In the data rows, the value 128 means zero.
Here are some numbered points:
79 114 99 135 122 142 158 113 106 163 133 99 137 140 110 144 98 120 175 150 122 149 0
138 133 171 117 128 117 135 115 119 132 162 139 114 84 130 141 135 138 110 112 115 116 1
130 132 134 104 123 135 124 134 143 140 134 143 110 114 114 129 153 116 111 118 130 123 2
93 150 84 166 168 174 101 87 116 129 118 88 140 179 155 137 106 138 154 183 137 108 3
135 132 147 109 120 147 102 99 130 136 160 156 134 111 113 129 128 128 107 127 121 121 4
80 98 86 158 141 127 154 112 108 166 116 81 117 158 138 157 94 103 170 166 130 122 5
140 137 124 130 86 150 139 128 101 118 130 112 155 115 82 82 112 99 124 137 77 144 6
108 113 124 115 121 127 136 118 133 153 138 125 127 116 120 145 113 116 137 139 120 134 7
103 106 128 93 132 107 154 130 142 165 110 147 89 120 112 133 153 121 171 106 140 167 8
136 132 154 92 150 116 130 143 156 142 116 162 90 128 140 142 160 149 144 90 163 136 9
81 57 51 175 101 153 108 102 109 137 113 62 158 105 118 147 70 90 159 185 116 100 10
137 135 146 103 136 128 133 162 143 126 111 156 105 132 135 129 151 150 140 97 151 156 11
144 118 145 86 154 123 142 152 166 144 101 155 77 102 147 130 157 133 166 81 161 150 12
125 154 160 95 132 125 137 140 142 135 134 157 116 112 116 140 161 125 119 105 125 139 13
132 143 165 109 135 120 121 116 130 126 165 161 135 108 120 143 139 143 111 111 125 118 14
104 99 106 112 127 96 169 123 118 180 89 103 96 140 111 114 144 112 175 118 138 166 15
123 101 100 181 88 145 104 85 107 126 151 91 191 96 127 157 45 79 135 167 91 96 16
157 101 150 168 139 91 106 157 91 83 136 150 138 163 152 122 106 197 105 106 135 150 17
145 135 141 115 129 125 116 119 132 116 149 143 134 125 111 107 137 145 106 125 118 122 18
138 119 128 110 106 139 142 133 125 132 125 126 122 113 91 90 128 109 123 129 88 152 19
142 136 160 98 121 128 137 129 134 138 142 151 104 108 115 122 147 129 119 110 123 131 20
122 147 143 118 145 146 118 113 133 136 152 147 137 141 130 150 121 124 120 138 128 114 21
129 158 158 105 108 121 165 138 114 137 121 125 127 104 105 114 137 110 135 115 93 163 22
105 94 52 177 71 175 128 110 91 135 131 44 174 130 90 97 64 89 116 196 78 114 23
98 99 88 116 110 130 151 129 121 168 100 93 118 138 104 113 124 106 159 145 129 156 24
135 113 104 119 120 152 95 124 143 118 118 135 149 113 101 124 111 90 126 145 108 113 25
173 133 89 165 128 128 173 215 139 67 45 94 118 146 179 47 138 134 167 96 137 195 26
162 112 138 119 189 78 152 141 159 137 109 146 89 123 189 125 147 134 168 73 185 134 27
123 121 134 125 135 129 91 109 137 125 143 156 124 124 140 146 138 156 117 122 151 123 28
109 138 127 122 132 135 132 115 128 138 151 129 147 145 118 140 114 144 133 142 128 127 29
154 141 158 136 126 133 103 102 111 100 164 137 173 110 119 123 104 141 112 131 107 96 30
60 91 51 189 134 172 123 71 87 160 106 44 123 126 149 144 80 103 189 192 117 130 31
156 108 112 139 133 125 128 132 126 112 148 142 148 140 148 91 116 150 120 116 137 157 32
134 144 159 139 144 96 124 138 122 103 141 152 133 166 143 138 131 145 103 128 128 120 33
121 135 164 90 144 113 131 125 147 147 152 173 102 111 126 155 157 138 129 100 146 132 34
81 106 106 129 112 130 158 110 107 164 138 105 144 140 106 139 91 125 172 151 120 156 35
94 68 37 211 56 171 131 95 59 122 130 14 199 109 85 88 33 80 137 209 52 117 36
121 175 133 157 126 161 126 137 109 105 143 112 149 125 123 146 130 102 97 142 100 94 37
121 130 106 134 118 178 94 106 132 139 140 121 121 110 123 138 132 104 106 145 130 97 38
139 142 163 104 119 127 137 130 130 130 147 151 114 101 112 124 147 127 113 108 112 133 39
145 155 126 139 182 81 151 134 154 133 89 119 104 174 178 135 168 124 134 112 168 101 40
129 113 151 104 145 111 126 136 149 144 130 162 89 100 143 158 155 140 136 87 158 130 41
95 119 100 122 130 122 105 93 145 137 115 130 149 133 129 151 100 122 167 157 140 141 42
114 129 130 120 139 138 92 105 155 134 148 144 127 120 146 166 132 140 111 142 152 94 43
131 122 112 105 113 136 132 127 140 137 119 134 133 124 93 107 111 93 137 140 94 155 44
176 135 67 157 121 143 182 221 155 73 29 84 109 136 176 27 150 118 178 93 142 202 45
123 120 112 108 126 142 108 129 156 134 127 143 122 134 113 132 139 122 119 136 141 116 46
87 58 27 216 59 171 126 94 63 125 124 7 192 103 94 99 33 75 141 214 60 108 47
108 120 110 135 113 127 128 101 114 131 143 114 179 135 106 131 74 120 151 160 105 136 48
120 101 112 141 134 133 73 92 159 114 126 129 135 115 147 148 125 149 113 152 142 104 49
120 142 137 135 138 116 127 131 129 124 135 123 104 105 142 145 162 129 109 119 136 107 50
137 141 156 143 168 91 129 135 123 116 130 146 115 185 158 147 131 139 114 131 139 108 51
140 133 150 130 121 120 122 157 118 108 127 155 126 137 129 129 139 168 117 99 138 151 52
122 155 124 161 163 160 129 123 106 123 145 99 138 152 142 151 104 104 108 165 98 87 53
138 168 128 157 183 88 138 135 129 132 82 104 100 201 167 147 169 113 114 130 157 76 54
120 167 144 84 145 128 136 154 162 139 105 152 111 134 125 140 180 127 129 107 148 141 55
123 144 165 95 138 119 127 124 144 142 158 172 114 113 124 157 153 139 120 103 145 124 56
90 102 108 136 127 128 144 114 118 159 136 106 106 106 130 154 123 119 153 136 134 128 57
143 113 155 139 128 113 110 130 108 110 154 153 137 114 132 138 122 167 109 104 129 130 58
161 133 161 115 119 115 141 115 119 120 147 130 128 93 112 98 113 125 111 125 75 142 59
176 102 86 159 139 111 147 185 142 93 62 109 104 162 175 63 136 147 152 98 159 168 60
118 141 131 116 144 132 89 99 149 122 140 156 139 150 138 138 136 165 126 137 156 121 61
109 128 114 162 94 157 126 113 87 114 143 95 180 104 100 127 90 104 136 151 89 114 62
146 144 129 125 134 119 152 170 145 112 90 132 110 140 152 107 154 133 144 100 149 155 63
124 123 135 117 125 137 112 117 141 139 157 141 129 111 125 154 125 125 103 135 131 101 64
124 102 117 132 116 135 114 115 135 137 147 117 118 95 126 140 122 114 102 142 118 101 65
98 117 114 116 135 126 152 125 119 166 118 108 109 123 121 140 136 119 158 129 136 145 66
160 134 102 153 153 103 164 191 154 92 60 117 107 150 183 85 154 122 162 89 157 167 67
118 123 110 98 119 142 135 135 137 159 113 123 125 146 101 116 134 110 135 136 132 143 68
128 164 144 141 154 145 124 130 116 115 145 133 143 157 131 147 122 112 111 143 114 96 69
114 121 137 111 130 130 111 106 139 141 147 149 128 115 125 150 129 134 128 130 137 123 70
132 115 132 137 125 133 86 109 121 118 145 155 133 126 134 131 128 161 110 119 140 134 71
105 110 116 111 124 121 131 119 137 146 127 136 117 132 114 129 133 131 150 130 140 144 72
101 74 60 174 85 153 133 103 95 144 135 51 145 111 106 108 75 98 126 183 90 116 73
163 133 122 189 114 108 130 197 93 49 90 124 153 197 154 77 115 186 114 114 125 178 74
130 130 156 106 133 121 123 118 137 139 160 155 115 104 125 148 142 135 110 113 134 115 75
133 147 159 108 120 123 131 126 127 129 158 157 121 107 110 129 153 133 107 105 124 129 76
131 149 126 146 164 144 89 110 132 107 142 134 159 192 150 140 102 152 104 168 132 96 77
160 129 164 153 89 133 135 95 56 98 148 102 180 79 99 87 78 117 152 129 74 117 78
123 146 165 97 135 121 127 124 141 140 160 170 118 113 122 156 150 138 117 105 141 123 79
149 127 119 133 146 108 145 169 149 110 92 140 107 151 161 106 151 141 145 96 157 157 80
105 95 109 142 129 132 116 114 136 148 142 106 99 82 147 169 130 112 116 141 137 90 81
135 156 149 139 152 124 119 123 125 108 152 133 149 162 138 138 115 133 96 152 111 98 82
154 144 166 149 105 119 122 136 85 86 151 144 160 115 112 108 125 165 106 100 105 141 83
112 113 112 101 128 129 128 129 153 162 109 133 109 130 117 147 144 111 139 126 149 126 84
144 116 174 122 128 106 132 108 116 129 167 135 113 71 136 140 127 143 104 114 108 114 85
139 127 161 126 146 111 110 115 124 118 159 159 140 142 137 142 115 150 103 129 122 120 86
165 118 154 169 113 101 124 158 83 81 131 139 148 171 141 104 103 182 100 115 119 152 87
149 115 119 143 124 102 131 158 136 127 68 112 86 159 154 123 154 120 119 121 154 115 88
114 111 96 110 115 136 125 126 148 143 109 128 130 126 103 128 108 90 148 149 113 145 89
132 169 144 126 166 109 141 137 132 144 94 112 109 171 156 156 160 122 123 127 159 93 90
128 150 160 127 156 106 131 133 129 122 141 150 117 160 145 149 138 128 115 131 133 110 91
128 162 113 110 112 172 116 147 139 138 119 119 146 143 103 130 143 100 95 142 130 107 92
108 128 146 99 131 122 131 115 137 154 150 159 118 125 120 152 137 136 142 116 147 137 93
151 134 113 121 141 128 160 180 161 112 75 126 94 120 162 94 159 128 166 89 155 168 94
115 93 118 169 113 136 144 96 78 134 149 67 141 74 126 130 78 116 138 156 79 113 95
107 106 83 124 125 115 122 120 149 128 98 113 135 134 115 122 109 112 160 157 121 147 96
164 181 139 144 41 167 153 155 88 84 125 99 150 101 62 42 144 93 78 125 49 146 97
138 115 144 129 147 107 126 150 130 114 133 151 109 120 151 132 139 153 129 99 145 144 98
130 112 113 126 116 152 96 118 144 127 147 127 145 115 115 141 111 114 91 154 119 91 99
110 95 105 163 99 135 122 88 84 124 153 90 194 102 103 125 53 104 148 167 79 120 100
131 143 130 170 62 156 136 107 53 93 137 85 213 104 79 89 66 98 155 151 65 126 101
99 92 94 133 111 141 116 113 135 142 132 109 149 124 114 148 93 114 133 164 123 116 102
132 122 140 118 119 147 98 100 129 135 158 149 132 105 120 136 124 126 103 131 122 115 103
112 125 147 86 142 106 148 130 144 157 122 157 100 112 119 144 149 122 158 106 134 160 104
149 147 116 96 155 116 156 144 175 157 80 123 95 118 145 118 183 97 143 92 159 126 105
117 103 120 112 126 132 117 127 155 144 128 140 108 110 124 150 137 115 124 130 136 120 106
98 88 90 130 109 133 130 118 130 151 122 107 120 121 112 132 114 111 147 149 129 132 107
81 103 83 144 115 150 149 114 107 161 127 86 132 133 111 140 97 109 166 158 121 138 108
141 133 129 148 108 167 93 111 104 102 155 122 181 102 103 127 100 106 106 144 99 82 109
165 200 130 150 19 180 156 166 79 77 113 88 159 113 48 26 153 85 73 127 50 149 110
127 159 142 141 152 146 125 131 122 121 147 129 141 159 136 154 114 108 102 153 111 92 111
139 153 152 111 146 103 121 133 140 121 144 166 121 137 137 136 146 159 118 104 141 142 112
132 120 133 122 116 153 93 95 131 134 158 140 135 101 121 135 118 120 98 140 117 106 113
110 118 120 141 128 151 119 110 117 137 153 113 146 105 124 157 102 115 125 147 114 101 114
129 142 160 108 135 143 107 100 131 136 165 161 139 112 122 148 123 133 111 126 120 119 115
149 126 157 129 121 121 125 157 111 108 131 155 122 133 131 124 128 173 124 95 139 155 116
127 170 143 117 117 163 125 130 124 128 154 145 141 126 103 135 140 118 105 123 118 119 117
125 155 143 127 164 145 107 100 126 128 147 143 130 150 142 142 128 138 124 141 130 112 118
134 114 109 121 126 139 99 126 154 115 126 132 136 128 112 119 129 128 104 146 121 112 119
123 163 120 181 104 188 131 127 77 103 142 72 159 79 113 134 111 90 108 147 73 88 120
143 145 151 118 102 131 146 129 112 121 138 130 133 94 98 100 127 105 120 119 78 148 121
139 148 144 118 130 123 126 164 134 108 109 151 120 142 129 121 149 156 125 103 134 156 122
144 114 137 114 121 127 125 124 132 132 145 137 102 92 112 109 146 117 102 117 106 126 123
116 139 131 127 135 156 127 117 124 141 157 125 142 124 120 155 109 120 117 143 115 108 124
138 100 141 146 139 109 116 154 114 108 145 155 120 104 150 141 130 161 119 87 143 151 125
131 107 138 142 139 111 93 114 122 116 142 153 121 130 149 140 131 163 111 119 144 129 126
128 151 165 114 125 116 130 135 126 122 153 164 126 120 121 143 152 146 112 100 133 134 127
121 131 147 97 123 117 150 128 126 152 132 142 108 123 111 123 147 131 144 110 135 151 128
140 99 103 118 100 148 127 128 128 129 117 113 129 119 86 81 113 103 120 147 86 143 129
107 127 124 129 133 140 128 115 128 143 150 121 133 120 127 156 116 128 126 142 127 112 130
New points follow, each followed by the numbers of its three nearest points above, nearest first.
122 126 135 124 136 142 115 118 137 139 156 133 118 99 134 162 132 121 103 131 129 94 -> 64 65 130
124 116 142 129 136 122 99 117 133 126 150 156 124 114 143 158 133 156 111 117 145 121 -> 28 126 71
147 131 123 130 148 113 145 171 149 106 94 139 107 142 161 106 151 145 149 96 154 160 -> 80 63 94
177 116 144 156 89 127 148 161 82 95 132 129 150 143 131 80 98 163 113 105 116 170 -> 87 83 32
104 101 111 133 119 134 114 107 119 133 136 124 158 115 112 146 98 114 153 145 125 118 -> 102 114 48
161 102 106 185 115 101 117 176 106 76 83 114 119 189 154 87 124 165 104 127 133 145 -> 74 87 60
117 132 158 91 141 114 138 127 144 150 143 164 105 113 123 150 152 134 136 105 140 140 -> 34 56 93
168 100 149 158 140 93 121 153 98 93 129 142 131 165 159 108 102 192 119 106 142 151 -> 17 87 116
125 136 115 159 111 175 99 114 98 105 149 111 181 103 104 135 101 98 118 146 99 85 -> 109 62 114
132 158 146 125 163 98 161 130 121 158 85 105 96 173 153 146 153 125 150 121 160 108 -> 90 40 54
141 129 136 114 125 130 115 120 136 123 150 142 131 121 111 116 135 136 102 128 120 117 -> 18 4 103
114 126 112 128 147 127 75 91 158 115 125 137 138 124 149 149 128 148 128 153 151 107 -> 49 43 61
109 102 130 107 137 116 124 125 152 147 128 145 94 97 132 158 149 121 137 118 144 124 -> 106 41 84
123 153 147 119 134 146 116 120 135 130 151 150 139 133 129 153 127 118 110 135 126 110 -> 21 115 64
149 164 115 138 180 87 165 156 161 123 72 114 112 167 181 116 173 107 147 101 166 123 -> 40 80 67
106 100 98 127 113 145 110 116 140 140 134 118 146 127 113 148 101 114 125 160 128 110 -> 102 114 107
124 165 155 105 116 123 154 142 120 132 125 134 136 111 103 122 150 116 123 111 101 158 -> 22 39 121
129 114 140 102 133 120 124 136 152 150 125 159 84 110 130 149 162 127 126 97 152 126 -> 41 9 34
156 121 112 138 123 113 142 158 144 119 75 111 87 146 153 96 155 126 135 113 153 129 -> 88 63 80
106 117 115 136 107 123 139 99 108 146 150 111 159 115 113 139 78 106 151 152 103 136 -> 48 35 102
131 144 88 129 118 201 96 104 137 142 137 119 139 135 115 114 126 103 113 151 134 104 -> 38 92 99
118 116 101 108 115 135 126 126 147 143 114 131 130 126 103 127 111 92 145 145 113 144 -> 89 44 68
107 116 130 115 121 127 132 114 130 149 150 135 131 123 117 147 117 129 133 134 131 128 -> 7 130 70
93 78 83 135 107 131 129 117 133 153 118 99 116 114 119 138 111 106 147 155 129 128 -> 107 102 57
146 126 112 130 162 111 147 175 157 104 96 142 108 134 169 101 154 139 157 88 158 169 -> 80 94 63
144 143 118 107 133 122 147 157 160 139 87 138 105 151 137 112 169 120 136 102 159 142 -> 63 105 80
128 161 137 134 109 165 105 128 114 106 149 143 171 117 99 135 129 108 113 126 116 99 -> 117 109 37
165 109 124 134 176 78 146 143 155 124 99 137 100 152 187 113 142 150 152 92 176 135 -> 27 80 40
124 118 122 119 120 145 105 119 144 136 149 136 133 117 119 147 123 119 103 141 132 98 -> 64 99 113
138 163 131 79 155 126 152 154 180 151 79 133 103 113 137 127 187 111 146 92 153 141 -> 105 55 12
98 99 120 93 136 88 157 126 144 159 93 145 93 111 110 134 143 111 196 107 131 185 -> 8 104 15
143 131 170 121 120 114 131 125 113 123 153 146 120 99 128 134 134 150 115 105 124 126 -> 1 14 76
149 103 147 142 121 108 117 129 108 115 150 138 119 112 133 123 125 156 99 113 122 127 -> 58 126 71
116 118 110 105 119 130 129 125 146 145 119 136 127 125 106 132 116 99 146 139 118 146 -> 89 44 7
101 119 132 117 119 124 139 115 125 150 149 132 135 123 116 149 114 130 140 134 128 135 -> 7 130 29
202 208 108 174 0 228 204 202 63 42 56 14 161 68 29 0 133 29 73 150 0 180 -> 110 97 6
118 126 132 88 135 123 130 133 156 148 120 162 103 122 113 140 148 114 147 114 138 146 -> 104 84 128
130 158 143 111 108 145 126 137 133 129 142 142 136 122 106 131 147 118 101 122 124 119 -> 117 2 76
176 130 92 163 133 120 175 208 143 76 42 94 111 146 185 53 139 130 170 93 145 187 -> 26 45 67
112 112 124 104 126 133 112 106 140 147 125 151 106 117 117 128 145 125 148 122 144 144 -> 72 106 84
155 95 159 155 119 107 111 137 88 102 150 148 136 111 136 131 109 174 107 99 121 139 -> 58 125 116
148 111 130 178 152 94 84 123 110 73 145 133 164 179 161 120 98 200 85 147 125 119 -> 17 87 77
151 112 116 160 147 90 128 161 132 97 97 130 112 166 167 109 141 151 123 111 150 139 -> 80 88 63
140 113 110 188 140 85 115 136 112 91 112 95 100 157 165 110 144 131 91 147 129 92 -> 88 51 33
164 102 148 145 121 117 128 153 96 104 144 147 135 125 139 107 106 173 118 94 129 163 -> 116 58 125
120 134 134 117 130 160 101 110 143 141 157 143 137 116 127 164 118 119 104 142 131 96 -> 64 124 113
167 124 125 149 183 55 168 129 157 140 86 122 96 175 206 130 150 119 150 98 185 103 -> 40 27 54
147 133 151 122 151 102 147 150 135 121 124 148 106 127 158 124 144 135 145 92 156 141 -> 98 11 63
104 111 120 129 128 137 120 115 137 148 148 121 122 105 135 169 117 119 122 143 134 102 -> 130 81 64
150 142 147 139 143 112 109 111 129 94 153 122 159 154 141 115 106 177 94 156 116 99 -> 82 86 77
126 144 156 114 132 137 106 109 133 128 156 161 141 128 127 149 126 133 110 130 127 118 -> 115 21 4
144 134 143 127 100 133 131 128 118 120 145 125 117 90 108 106 144 117 96 119 101 122 -> 123 121 39
123 141 111 158 105 156 105 96 82 110 147 117 205 111 98 129 72 81 164 145 99 105 -> 62 100 109
133 151 149 131 154 125 116 118 130 116 153 140 143 157 139 142 118 137 102 147 120 100 -> 82 69 118
133 176 146 112 161 106 150 146 141 145 78 122 106 182 146 143 169 123 135 120 158 113 -> 90 40 54
120 122 100 134 139 129 76 93 153 105 118 127 149 135 136 125 121 149 127 160 138 115 -> 49 119 61
135 133 164 120 128 122 118 125 116 120 159 163 136 105 119 143 136 142 116 101 127 125 -> 14 127 76
95 123 124 120 132 114 131 100 127 144 138 133 131 144 126 133 124 156 161 135 145 149 -> 72 29 93
130 96 125 117 121 136 105 120 156 134 128 143 111 101 121 141 136 116 112 128 125 122 -> 106 46 65
130 180 145 156 146 111 134 156 109 90 117 126 137 186 143 124 150 146 108 130 130 123 -> 33 51 91
122 130 140 111 130 146 104 111 144 142 156 151 127 112 128 160 129 125 108 132 137 104 -> 64 70 103
125 161 103 158 174 148 76 99 147 95 135 109 166 205 164 134 104 164 100 193 140 73 -> 77 3 82
195 149 166 141 47 160 162 136 70 90 115 76 135 77 81 29 108 104 104 134 39 134 -> 97 110 6
153 112 129 179 111 105 119 162 95 78 121 125 139 150 144 105 119 169 96 117 118 147 -> 87 17 32
124 131 100 138 116 173 96 113 134 132 139 115 125 119 122 132 131 109 99 150 130 92 -> 38 99 65
152 140 119 134 177 81 155 150 163 126 82 128 103 158 182 121 165 122 148 95 171 126 -> 40 80 27
149 112 159 143 130 105 112 134 100 103 149 155 137 125 134 129 122 177 114 100 132 137 -> 58 116 125
141 114 69 143 89 210 85 90 117 146 116 94 101 112 110 78 134 84 115 155 131 106 -> 38 129 25
106 81 81 126 107 121 146 127 124 163 99 92 92 122 110 102 137 100 152 139 129 148 -> 24 107 15
149 99 128 187 151 88 82 124 105 71 144 127 160 169 167 123 95 199 82 146 121 117 -> 17 87 126
124 97 97 128 117 154 90 122 152 125 128 120 141 110 115 143 111 104 101 160 120 92 -> 99 25 119
126 175 138 90 144 129 138 158 161 139 87 139 112 149 124 133 183 124 127 111 148 135 -> 55 11 105
135 141 131 148 163 115 77 90 140 93 144 133 163 185 161 124 105 175 99 174 133 96 -> 77 82 61
176 104 108 137 161 89 153 140 146 125 112 130 113 149 178 85 136 146 149 90 176 144 -> 80 27 63
104 124 140 105 127 117 142 116 128 154 149 144 129 129 115 147 124 137 146 124 137 143 -> 93 72 7
140 134 138 120 172 86 150 122 157 152 121 149 95 150 168 150 161 120 139 100 172 108 -> 40 27 9
118 146 154 95 129 113 154 133 129 150 129 145 117 113 113 134 147 119 141 108 119 159 -> 128 104 13
98 125 90 155 154 134 105 98 132 121 121 99 160 196 147 136 87 145 144 192 135 109 -> 3 77 42
104 113 123 113 121 128 130 117 135 151 142 135 129 126 117 148 119 126 138 136 136 129 -> 7 72 70
113 124 148 103 130 116 138 118 132 150 151 152 118 118 118 145 134 135 137 116 134 139 -> 93 128 70
142 133 148 137 158 91 108 139 127 102 144 163 133 173 151 135 127 181 113 115 151 134 -> 33 112 51
158 154 158 162 87 124 127 158 80 73 135 133 163 140 115 96 121 183 99 105 110 154 -> 83 87 116
140 120 147 103 140 116 133 145 150 143 113 155 87 120 144 142 153 145 142 93 162 136 -> 9 41 11
149 139 137 133 102 159 103 116 107 107 152 133 167 113 96 109 115 113 109 132 108 97 -> 109 30 113
110 157 112 132 75 158 153 136 93 130 119 87 195 149 75 101 96 104 127 160 84 154 -> 6 62 48
161 84 122 165 135 78 116 130 118 118 109 117 94 161 165 115 130 148 105 122 152 101 -> 88 126 51
132 170 147 128 109 154 130 132 107 114 152 139 151 114 95 119 143 117 109 114 106 123 -> 117 121 76
117 110 104 145 144 138 59 86 153 100 126 124 157 121 150 145 113 157 111 169 137 95 -> 49 43 99
113 105 119 109 134 133 107 125 160 144 126 144 103 105 131 161 144 115 124 129 148 108 -> 106 84 46
137 131 110 126 111 174 101 106 133 135 142 120 131 124 118 116 121 115 106 149 129 102 -> 38 99 113
119 128 153 97 135 120 134 123 140 147 149 159 114 114 119 146 140 132 131 113 131 136 -> 93 79 75
126 101 101 134 114 154 90 116 146 125 141 116 147 109 118 146 105 109 91 163 118 84 -> 99 65 38
172 130 92 167 126 134 164 220 129 59 56 102 126 145 172 45 130 147 164 94 134 206 -> 26 45 60
130 171 101 103 115 174 136 154 154 148 103 116 141 136 111 124 161 90 113 125 144 120 -> 92 68 46
145 120 121 147 126 101 127 151 132 117 88 116 94 157 150 117 153 129 113 125 147 115 -> 88 80 63
187 238 114 150 0 215 174 200 60 66 58 37 186 132 18 0 155 53 59 146 16 164 -> 110 97 6
147 140 119 113 149 121 159 171 166 122 81 130 97 121 160 105 165 121 161 90 156 158 -> 94 63 80
156 144 104 140 178 86 167 175 168 111 64 121 110 149 189 101 169 102 161 84 167 150 -> 67 94 80
121 117 137 129 151 111 130 119 132 145 139 129 82 103 150 155 154 126 124 117 145 103 -> 50 41 106
122 96 94 131 113 152 95 120 147 129 130 115 137 112 115 139 111 105 102 160 121 94 -> 99 65 25
121 139 135 131 146 155 118 115 126 138 156 127 135 125 132 161 112 116 110 146 116 97 -> 124 130 21
126 117 144 115 134 114 119 120 138 138 152 149 101 97 134 148 152 136 112 110 143 113 -> 75 50 56
161 142 93 177 100 124 145 201 120 64 59 107 133 200 145 56 141 144 121 124 126 172 -> 74 26 60
107 149 131 114 138 130 134 126 132 143 136 130 133 142 124 146 139 140 135 129 144 127 -> 29 21 93
101 96 85 152 122 132 91 87 137 126 124 97 143 114 142 142 98 128 133 174 129 108 -> 102 49 42
110 99 110 131 114 133 120 114 134 146 143 115 120 107 125 145 117 116 119 145 128 109 -> 65 130 7
132 143 153 130 116 124 122 137 120 113 147 148 136 119 125 139 138 151 106 110 130 127 -> 127 58 14
162 121 143 104 106 139 136 130 126 129 130 131 107 108 97 79 135 118 111 122 96 137 -> 19 123 121
124 132 136 127 141 146 101 117 136 131 145 154 140 148 142 158 114 126 115 139 138 114 -> 21 118 43
131 106 145 125 147 92 124 124 140 140 138 148 89 116 156 156 149 135 119 109 155 110 -> 41 50 98
125 163 147 132 168 128 130 133 128 123 140 140 122 172 144 151 135 124 116 140 132 102 -> 91 69 111
118 116 102 144 150 132 56 89 154 89 119 129 162 139 148 134 118 173 118 166 144 105 -> 49 61 77
98 156 111 100 123 152 150 148 129 164 98 112 137 156 103 138 143 105 150 135 140 148 -> 68 66 84
121 125 108 147 135 139 84 92 139 113 143 113 151 142 145 131 109 150 103 171 130 93 -> 49 77 99
112 109 108 120 126 136 123 125 141 147 128 126 101 115 122 138 143 115 131 130 142 118 -> 106 84 46
132 124 121 105 116 136 130 125 138 136 129 137 134 121 97 113 114 101 129 137 97 147 -> 44 19 89
128 117 105 135 130 141 74 96 150 108 129 128 145 133 131 121 126 149 108 156 137 106 -> 49 119 99
126 157 103 189 152 139 113 126 114 89 124 72 131 153 161 126 127 126 91 174 111 71 -> 53 37 111
99 121 110 138 155 123 143 116 126 166 116 108 117 166 141 169 115 108 152 148 145 107 -> 5 57 66
79 112 86 166 161 135 156 117 102 158 116 74 113 169 148 157 95 105 172 172 127 118 -> 5 108 0
129 149 161 116 155 110 134 127 136 136 141 153 109 148 142 155 144 128 121 120 143 108 -> 91 79 112
154 149 159 157 97 139 111 133 77 76 141 137 177 110 105 105 120 145 122 105 107 122 -> 83 30 58
125 123 122 158 131 109 118 127 128 112 130 106 102 116 152 135 148 119 97 142 129 89 -> 50 65 81
121 91 119 125 119 140 99 117 165 143 129 138 106 101 136 164 135 115 110 133 141 107 -> 106 65 81
138 131 116 110 116 147 111 123 146 128 131 139 148 122 101 125 106 94 117 145 102 124 -> 25 44 119
115 111 109 131 122 169 77 86 139 146 137 130 110 95 139 150 132 108 116 146 143 98 -> 38 113 65
138 143 141 92 182 91 157 134 167 163 93 137 91 119 154 141 173 107 162 84 166 128 -> 105 12 27
104 147 106 161 167 174 122 103 104 139 135 92 124 141 146 151 111 113 139 161 115 103 -> 53 3 114
114 120 155 104 123 104 159 114 114 157 142 134 115 117 118 132 126 143 157 116 133 153 -> 128 93 104
125 121 91 170 64 165 122 108 70 103 137 82 205 121 70 78 72 91 137 163 71 125 -> 101 62 100
157 139 108 152 161 89 162 180 157 98 63 120 107 159 186 97 159 118 156 92 162 151 -> 67 80 94
140 163 115 106 137 127 152 157 161 141 72 113 106 143 136 112 182 101 130 112 149 128 -> 105 63 55
116 119 101 135 142 141 62 90 162 107 121 130 153 130 145 147 117 146 118 167 145 97 -> 49 43 61
124 191 142 112 156 123 134 152 142 131 98 132 132 187 136 147 167 123 118 129 155 112 -> 90 55 91
114 123 112 139 150 129 70 90 158 107 132 127 142 127 158 149 127 164 113 160 150 92 -> 49 43 61
113 83 118 121 133 81 148 111 140 165 105 125 82 100 132 143 152 117 157 104 144 135 -> 8 66 84
115 94 92 170 101 143 101 84 79 104 137 92 225 102 92 122 36 87 168 173 73 115 -> 100 16 62
117 102 105 133 119 150 94 116 147 132 141 120 140 108 127 160 109 110 103 157 130 83 -> 99 65 38
124 143 130 138 162 145 112 121 136 128 149 125 134 153 147 163 112 122 103 158 127 81 -> 111 69 82
128 103 101 131 114 155 90 119 149 125 138 119 142 111 117 142 111 108 91 160 121 85 -> 99 65 38
130 141 153 126 146 112 129 135 132 121 145 155 129 155 143 147 129 126 113 128 133 119 -> 91 33 86
157 116 116 131 169 94 148 157 155 117 102 141 106 143 178 105 147 145 156 86 173 153 -> 80 27 63
165 129 183 132 103 123 134 126 83 108 150 140 139 98 116 110 112 154 120 102 106 133 -> 83 59 58
120 138 134 119 130 152 123 119 130 141 158 135 138 123 117 150 118 123 113 137 121 110 -> 124 21 130
122 133 149 119 142 118 118 120 133 128 149 153 138 146 131 152 121 127 123 134 134 108 -> 21 86 91
169 81 92 136 111 118 146 136 144 147 93 103 78 116 151 88 145 108 129 110 154 122 -> 88 80 63
152 107 159 146 124 107 113 136 96 104 147 152 135 123 135 129 117 177 113 100 130 138 -> 58 116 125
